One turn sends every row of this set to another row. A few are shown first. Where does it send the rows asked after them?
Tep: [  9.0  -7.2  32.9  -9.4 -16.5 -11.0  25.7   8.9  -2.1  10.7  -6.2   6.7
  -7.8 -16.8   1.8  -6.4   8.2  11.0 -11.0   1.2]
zosu: [ -7.5   2.9   3.7  -1.6  17.9 -29.0  -6.0  -1.8  11.7   9.1 -28.2  13.2
 -27.1  -0.1  11.9   2.9  -1.2  13.0 -24.7  -1.3]
vipat: [  4.8  -5.7  -7.4  -1.1 -26.7  -2.0  -7.6 -11.0 -20.1  -1.7  -1.7 -10.6
  -3.5   6.6  16.8   9.2  29.0  -8.2   3.9  -7.9]
sezik: [ -6.1 -12.4 -12.1 -18.1   8.2 -17.0  -1.2  -1.7  10.5   9.6  -2.9  21.4
  -6.9   8.7  10.4  18.9 -16.0  20.2   3.5  12.2]
Lelev: [-15.3   7.9  -1.3  -4.3  -6.0  -7.7  -6.9  -1.4   2.9  33.2 -14.6  -8.9
  11.7  13.8  14.1 -12.8  -6.4 -22.7   3.3  -3.7]
gab: [ 14.8  -5.7  -2.3  23.7  12.5   0.1   0.5   2.1   4.9  18.7 -35.1  10.4
  -4.6  -7.2  23.4  -0.2  -7.3  18.9  14.4  -4.8]
bomis: [-20.8   7.3  -1.7   4.3   2.0 -11.1   2.0  -5.9   6.1  35.6  -8.9  -8.4
  12.8  13.6   9.1 -10.3  -1.9 -21.8   4.5  -2.1]
zenop: [  1.2  18.4  12.5  -0.3 -28.1  10.6 -11.9   1.6 -12.7  13.6 -23.6  -4.4
 -22.1   6.1  24.4  -2.7  -6.9  -5.6   1.3  15.1]
nuki: [ -8.5  10.2   6.1  19.9  -5.4   8.0 -12.3 -11.9  -1.3 -11.4   5.7 -16.4
   5.0   6.1  -4.0   2.5   6.3  -5.1  -4.0 -22.9]
bis: [  8.2   2.5   8.0  15.4  -6.4   1.7 -21.3   3.2  -2.8 -15.8 -16.1 -16.8
   8.1   1.0 -15.2  -4.5  15.6   4.3  -8.3  -7.5]
sed: [  4.5   3.8   9.5  -6.5  -5.0   2.4   3.9   5.6 -19.5 -18.0  16.1   0.2
   1.3   7.1   2.4   3.0  19.5  23.2  -8.6 -11.0]
tiva: [-17.1   0.7   5.9   8.2 -13.2  16.1  25.7   0.1 -10.7  22.9   9.1   9.2
 -14.1   4.5  23.9  -0.1   1.0   2.8  23.0   7.3]
Sibor: [  1.3   1.3   5.1   9.4 -23.8   3.8 -10.0 -25.9  -6.9 -10.7 -17.3  -4.7
  12.7   3.0   6.5   5.1  20.8   0.1  -7.4  -0.3]
fota: [  6.7   7.7  -5.0  19.8  16.6  -6.1  -1.2   8.6  20.9  12.3  -5.2 -17.4
 -13.0   3.6  -7.3   4.5 -16.7  11.0  25.6   0.0]
zikez: [-11.5   3.0   1.7  31.6   2.5  -9.4   2.1   8.2  15.1  11.6 -11.6 -14.6
  10.3 -28.0   3.1  14.1  -5.7   2.1   4.3   8.2]
defib: [  8.1   6.8  17.5   4.6 -15.4   9.2  -2.3  -1.8 -17.6 -14.4  -7.6  -8.7
  -4.4   0.5  -0.4  -0.6  36.9  17.2   5.3  -1.4]
nunu: [-14.9  -0.8  13.1   8.3 -16.3  14.1  33.3  -2.4 -10.6  15.8  11.3   4.0
  -5.6   0.3  20.1  -0.8   1.9   4.9  20.1   2.9]
duto: [-13.0   8.2   6.2  35.3  -2.4  -6.2  -1.2   6.8  10.0  11.3 -15.4 -10.3
   7.9 -26.1   7.2  13.7  -7.4  -3.2  -5.1   7.3]
ladil: [ -2.6  23.6   3.0   4.2  10.8 -27.7  21.7  -0.7  -7.4  -6.0 -13.7   4.1
 -11.5  11.5   8.7  12.0   8.4  14.0  -1.9  32.0]
bota: [-20.9   0.1   7.5   6.8 -13.1  17.5  22.2   1.1 -14.8  21.8   9.9   6.2
  -9.8   4.9  23.9   2.3   4.4   3.6  24.3   7.0]
getom: [-11.4  -8.8  10.6   5.7 -12.1   1.0   9.6 -14.3 -12.0  20.2 -18.3  13.8
 -17.0  -9.6  39.6  -3.9   8.8  -6.8 -10.2   9.5]
faleb: [-10.6   3.3   8.3  -0.2  -6.8 -14.8  -8.8  -4.4  -8.1 -20.3 -13.5   1.5
   0.6   1.4  -7.1  12.3  32.9  12.8 -19.1  -4.2]
tur: [ -5.4  -4.3  23.7  -0.3  22.3  -0.5 -18.9  15.2   0.2   6.6 -36.0  16.7
  -7.5  -5.7   3.6   2.8   4.3   5.8  21.2  -4.3]
kaz: [-20.8  -1.7   5.0 -10.1   3.9 -17.2  10.0  24.1  -7.6  10.2  16.4  -3.3
 -32.7   4.3  -1.3   2.3   9.0   3.5  -6.0  15.3]
Tal: [  0.7  23.5   9.0   5.7  13.8 -28.5  16.5  -6.6  -3.6  -4.7 -22.8  11.2
 -13.6   9.3  10.7  15.7   9.0  14.6  -1.1  25.1]
bepot: [ 10.7   4.0  -1.1  11.8  18.9  -3.5   0.8   8.7  18.6  18.4  -4.3 -11.1
  -9.7  10.0  -9.1  -3.4 -15.1  12.3  27.9  -2.6]
Tup: [-10.1 -10.7 -10.4 -15.2  11.7 -15.0   1.1  -1.1  12.6  12.1  -3.2  26.3
  -8.5   7.3  12.4  16.3 -15.4  19.0   2.9  11.8]
dafu: [-17.5   5.3   5.5 -11.9   7.2 -22.6  11.0  19.1 -12.1   5.2   9.3  -4.5
 -33.0   9.0   4.2   2.4  15.4  -1.3  -2.3  19.7]
kas: [-11.5 -15.1  -4.8 -19.8  13.7 -13.1  -3.8   3.4   9.5   5.3  -6.1  25.5
  -2.1   1.2  11.8  18.6 -12.7  21.3   6.7   6.3]
sevon: [  6.5   5.1  16.4   6.8   9.9  -1.0  14.1  17.0 -10.3   7.8  -1.7   2.8
 -32.5 -14.4  20.7  -5.2  11.4  30.6  -7.0  12.2]
Defuf: [-19.9   8.5  -3.0   2.5   2.2 -10.1   0.1  -1.5   7.6  37.4  -8.2  -4.6
  10.3  10.6  11.3 -12.1  -4.8 -21.1   1.2  -1.6]
Basaz: [  7.8  -4.4  -3.4  11.6  -7.9   2.4 -16.5  -4.2  -7.3 -22.6 -23.7   5.0
   1.2   2.7  -0.5  18.5  18.1  22.3   8.1  -2.1]
navu: [-17.5   0.7   3.9 -10.5   6.9 -18.1  12.6  25.0  -6.8  14.2  14.8  -0.8
 -32.9   4.6   1.8  -2.8  10.2   1.2  -6.2  16.9]
Sifaz: [-10.7  -7.3  23.0 -12.1  20.6  -1.0 -17.3   9.3   3.2   2.8 -32.4  18.6
 -10.2   0.5   1.6   2.0   1.4   5.6  22.0  -2.2]
Bim: [ -8.7  24.3   6.6  -2.6 -24.5  10.0 -15.1   2.2  -9.2  13.6 -23.1  -9.7
 -16.5  12.4  20.9  -3.5 -10.1  -5.7   3.1  13.4]
rik: [  0.6  -4.7  -4.2   0.6   5.1 -22.0  -7.2 -15.7  -1.3 -22.0  -4.2   1.5
 -14.6  14.0  -6.6  19.4  20.3   4.1  -1.2 -12.6]
Kog: [ -7.4  15.5  14.8  30.5  11.2   0.3   1.2   7.0  -2.8  18.1 -18.2 -13.3
 -11.9  -1.8  12.3 -23.9  -2.8  -9.6 -14.4  -2.2]
zulum: [  2.5 -15.1  27.9 -10.5 -22.9  -6.7  27.7   8.9  -1.4  13.5  -5.7   4.6
  -7.4 -15.7   1.6  -6.9   6.6   7.8  -1.3  -3.5]
Zede: [  8.8   4.6  -4.0  14.4  20.3  -3.4   0.6  11.0  20.0  21.7  -5.2  -8.5
 -14.8   6.7  -5.0  -4.3 -14.1  10.6  28.8  -0.3]
nibe: [ 13.7  -4.6  -9.9   4.5   9.5   0.9 -22.8   3.7 -10.0  -7.2  -8.4  -3.4
  18.8   4.9   6.1   9.5  15.7  11.7  14.7 -12.1]

bomis moves to bepot
zenop moves to duto
Where do these go?
faleb moves to defib
Lelev moves to fota
zikez moves to Sifaz
Kog moves to gab
Tup moves to navu
sed moves to vipat

One turn sends every row of this set to another row. A few are shown first. Where does it send the rows asked after them?
basa: [-12.3  -9.8  -7.2 -13.1   0.1 -21.0  -7.4 -14.7 -14.1   4.1   3.6 -15.0
 -16.7]
Tiza: [-12.5 -10.0 -14.7   8.3   4.5 -18.5  22.8 -11.9  -9.0   0.4   3.3  -4.4
  21.2]
petis: [ 17.6  20.0   4.9   5.9  19.6   7.4  -1.7 -13.1  -8.1   7.7  -8.2  11.8
  18.0]
bova: [ -9.4 -11.6  12.3  -9.8  -9.1 -16.4  12.8   4.7   7.7 -23.7   0.7   8.9
  15.8]
gela: [  2.6 -18.4 -13.5  -8.0  -0.6   0.5 -15.9  17.7  12.6 -17.7   8.4   3.6
  -9.2]
dimud: [ -7.6 -15.8   8.8  20.6 -22.7  -7.7 -15.1   5.1   3.4  -0.8   4.9  -9.1
  -9.2]
vanam: [ -2.5  -4.9  -8.6  14.7   9.5 -13.2  26.4   5.6 -19.4   9.7   5.9   6.3
  -4.1]
samef: [  7.7  -1.6 -12.7  11.2  15.0  17.7 -19.7  12.2  10.5 -11.9  -0.8  10.5
  -3.3]
seg: [ 10.9  10.4   3.8  -9.2  -1.9 -23.5   2.5  -8.2  -0.1  20.9  12.4 -12.4
  23.5]
biz: [ 20.3  13.0  -0.4   6.6  -4.7  14.1 -12.8  -5.3   8.3  14.4 -21.9  -8.9
   7.3]
sev: [  7.7  -7.2   3.1   5.1  -2.9 -14.1  -1.2  -4.4 -17.7  34.5  -8.8   1.3
  13.5]
madat: [ 19.5 -11.2  -9.5   9.5   2.9  -9.6  25.0  13.1   1.8  -2.7  -4.8  -5.7
  21.0]
sav: [ 20.0 -11.4   2.4  -2.4  12.7   9.2 -14.9   5.6  14.9  -2.1  16.8  19.4
  10.7]
maro: [ -0.8   5.9  -5.6  -2.0   3.6 -25.3   8.3   3.1 -22.6  -8.7  22.7   2.0
   9.8]
Banam: [ 10.0   7.1  -6.0  -6.6  -5.0  15.4 -19.2  -8.9  11.1   1.7  -4.0 -23.7
 -11.2]
bot: [  3.5   8.4  -5.8  -1.6   3.7   6.6  18.2   4.5  -5.9 -30.1   7.6   6.0
  -7.8]
Mib: [ 24.4 -21.9  -5.4   8.2   9.2   9.0   5.5   4.7  -5.3  -4.8  18.1  -7.4
  13.8]
zigez: [ -2.6   2.6  -4.5  -2.6 -26.5  -6.6 -14.8   3.8  27.8   2.1  -3.6  10.8
  -1.0]
dulab: [-18.8   2.6  21.2   6.2  -4.4  -1.6  -7.0   6.2  18.8  -6.5   4.3  16.0
  -9.5]
vaze: [-11.2  -5.2  11.5  11.0  -3.2 -22.1  -8.9   7.4  15.4  -8.8 -16.1 -17.5
  -4.8]
gaku: [-25.6  10.8  -3.7   4.1  -4.7 -21.8  15.5  -9.7  -2.4  13.1  -1.1   9.0
   8.0]
burok: [-10.8 -10.5  -7.0  10.1 -25.8   3.7 -12.1 -25.2   2.9  -0.7   4.4   2.0
  -5.9]
sadom: [ 22.5  19.9 -24.5  -0.1   6.9  -2.4 -16.2  -5.2  10.2   8.0  -3.1  -4.9
   9.7]
Fenan: [ -2.9   8.3  16.4  -2.8  -1.2  -3.2 -14.5 -12.5 -14.2  29.8  -0.7  -3.4
  -5.9]
komob: [  8.1  -9.3  -3.4 -19.9 -25.5 -17.9 -17.6  -9.9   3.0   5.8  -5.0  -8.5
  -1.3]
gopo: [-17.1  -6.2  -1.1  -4.8  13.1 -24.9 -14.5  -8.4  10.6  -2.5 -20.6   5.6
  -6.7]
pori: [-10.3 -10.6   5.2 -10.9  -4.3  -6.6 -16.2 -32.2   0.8  -2.6 -10.9  13.3
  -1.7]
memok: [15.2  7.0 -6.9 -7.9  4.1  2.6 -1.9  0.2 22.9 33.0  1.4  0.0  0.9]
kevu: [ 23.2  11.7  11.1  -1.8   2.0 -15.1   1.6  -4.5 -24.0  11.3 -10.6 -10.8
   8.9]
tafif: [ 13.9   7.3  -4.2   9.3  14.0 -14.1  12.8  11.2  -6.9  12.6 -14.9  17.3
  18.0]
Dab: [ 18.0  -0.8   8.4  -9.0   6.6  22.3   3.7   8.9  12.5  -0.2  -1.2  13.1
 -14.5]
kenum: [ 16.8   4.2 -14.9  11.2  19.5  19.7  -5.7 -13.9  -4.0   1.7  15.1  -0.2
   9.6]
Viguf: [-26.1   3.9  14.1   0.6   7.7  -7.3   5.8 -13.4   0.9 -11.4   3.2  -9.9
 -15.2]
rifop: [  3.9  -7.4   4.8   6.6   4.5   9.7  29.4  -6.3  14.8 -16.0   9.3   2.2
  12.8]
fub: [ -0.6 -16.8   9.2   2.4  14.1   1.8   4.5  -0.1  -2.7 -30.9   8.1   4.2
  16.7]

madat moves to petis
vanam moves to sadom
Where do these go?
bova moves to Fenan
gopo moves to burok
komob moves to dulab
Dab moves to maro
Tiza moves to biz

